A single turn carries every row of the set below to another of its rows. Some are shown first; where does it send the rows asked next?
Guzi: [  8 -19 -10  -6  -4  -3  19 -24  13  11  -1   2   0  -5   2  17]
tek: [-23   7   6  -9  -7  -1   5  15  -6   4  -6   1 -22 -16  -6  10]
gek: [  4  -5  22   1  -2  -2  -3  12  15  19  12   7 -11   5  16  -1]
Zuper: [ -3  -1  -4   8 -12 -24   8 -16  -5   4  -7   1  -3  16  -8  15]
kana: [  1  18   3  -5  -2  17  -7 -18  11   5   6   7 -15  17  20   4]
Letuf: [  8 -21  -4  -7   3 -11  22 -21   5   6   8   2  -5 -11   1   6]
mebip: [-11  -5 -12   2 -14 -13  13  -8  -5   4  -2   6   7  18  -7  16]
rozi: [-17   1  -1 -14  -5   9  -1  16  -2   3   3  -3 -20 -23   0   8]
Sok: [-3 -2 16  8 -6 -1  4 16 15 15  8  5 -1 16 15 -6]
satun: [ 15   2 -11  -1  15  13  18 -17   8   5 -10   3  -5  -3  15   4]
gega: [ -2 -11  -2   2 -18 -19   5 -20   0  12  -2   0  -3  14  -9  22]
Lig: [ -1   1  23   6  -5  -1  -8  -4  14  20  13   8 -12  15  19  -4]
dopi: [  4   0  13  11   0 -11  -2   2 -14  23 -16   5 -16  13  -6   9]
neno: [-18  -1   0  -9   4   5   7  12  -9   9  -4   4 -13 -26  -5  14]
zabud: [ 13   4 -11  -8  10  19  11 -14  -2   6 -19   5 -17  -2   9   7]
bol: [  0  20   0 -11  -9  14  -6  -4   9  -4   9   8 -15  15  18  12]
Big: [ 10 -21  -7 -13   0  -6  21 -11  14   9   4   3  -2 -13   3   8]
Bon: [  4  -3  18  21   4 -15   2   0  -6  23  -6   4  -5  14   2   5]
kogi: [  6   0  25   5   5   0  -1   4  10  15  16   6 -16   6  18  -6]
tilu: [ -6  -7  -3   1 -14 -19   5 -28  -5  12   1   5  -4  15  -6  14]
tubo: [-5 18 -4 -2 -7 18  0  2  7  1  3  8 -3 23 17  5]
pinem: [ -2  -7   6  15  -3  -8   6   7 -10  22 -15   0  -3  20  -3   0]
Fadab: [ 14   4  -9  -7   5  19  14 -22  12   8 -14   3 -14   0  14  11]
sul: [  4   1  24   8  -2   4  -8   4  16  22   9   6 -10  13  18   6]
fes: [  4 -17  -9 -10  -4  -5  18 -30  14  10   5   4   0  -5   5   5]
bozul: [  2  -4  19  13  -8 -14   0  -6  -3  26 -10   2 -12  18  -1  13]
Pab: [-25   8  11  -9 -10   3   2  11  -3  -1  -3   1 -24 -13  -8   6]
nim: [-16  -4   1 -11  -2  14   0  10  -2   0   6  -3 -17 -24  -2   3]
gabi: [  6  14   2  -6  -6  21  -5 -11  14   6   4   3 -15  15  22  10]
lum: [-19   5   7  -8   4   8   2  17  -9   8  -2   5 -17 -22  -1  11]
rimif: [-19  -5   1 -10  -8   0   1  15  -7   6   2  -3 -17 -21  -6  10]
beva: [-18   7  10  -6   8  14   4  11  -9   6  -3   7 -17 -21  -3   7]
muzov: [-23   6   0 -14  -6   6   9   4  -3  -5  -4   0 -21 -19  -9   8]
Rikib: [  1  -5  17  14  -3 -13  -3 -10  -6  28  -9   5 -12  15  -1   2]
Baval: [-21   8  -1 -14  -4   7   8  11  -3   0  -7   1 -21 -20  -4  11]
guf: [ 3  3 16 10 -3 -1 -9  6 14 10 16  1 -6 14 19 -1]
beso: [-20  -7   8  -7  -6   2  -2  12  -7   4   5  -3 -15 -22 -10   4]
nikav: [ -7  -5   1   1 -13 -25   4 -17  -8   1   9   3  -8  12 -10  15]
Sezi: [ 10   0 -15  -3   9  22  17  -5   2   7 -17   0  -5   6  14  -1]
tak: [  1 -17 -13  -7  -4  -1  27  -6  15   4   0   1   7   1   6   2]
dided: [ 13   5 -10  -8  12  14  17 -24  -4   1 -12   3 -18  -2   9   4]
mokiv: [ 12   0  -7  -6   9  19  12 -27   7  11 -11   5 -13   1  14   0]
gikop: [  7 -16 -15  -3  -5 -10  15 -19  11   0   7  -3   5  -4   4  10]
Zem: [  2   3  21  12   1 -15   0  -4 -15  19  -8   4 -20  16   0   3]
niv: [  5  22  -3  -1  -1  14   0  -8  11  -4  -1   3 -15  17  21   2]
zifak: [  1  17   0 -10  -3  14  -1 -13   8  -7  13   5 -18  12  19   5]
rul: [-20   0   5  -6   4   5  10   6 -13   5  -5   6 -13 -23 -12  10]
pupu: [ -8  -2  -5  -6 -21 -19   6 -13  -3   2   4   7  -3  12  -9  24]

sul turns into gabi
zifak turns into dided
And these:
pinem turns into Sok
Lig turns into kana
dopi turns into gek
gikop turns into Zuper
rozi turns into Baval
Pab turns into beva

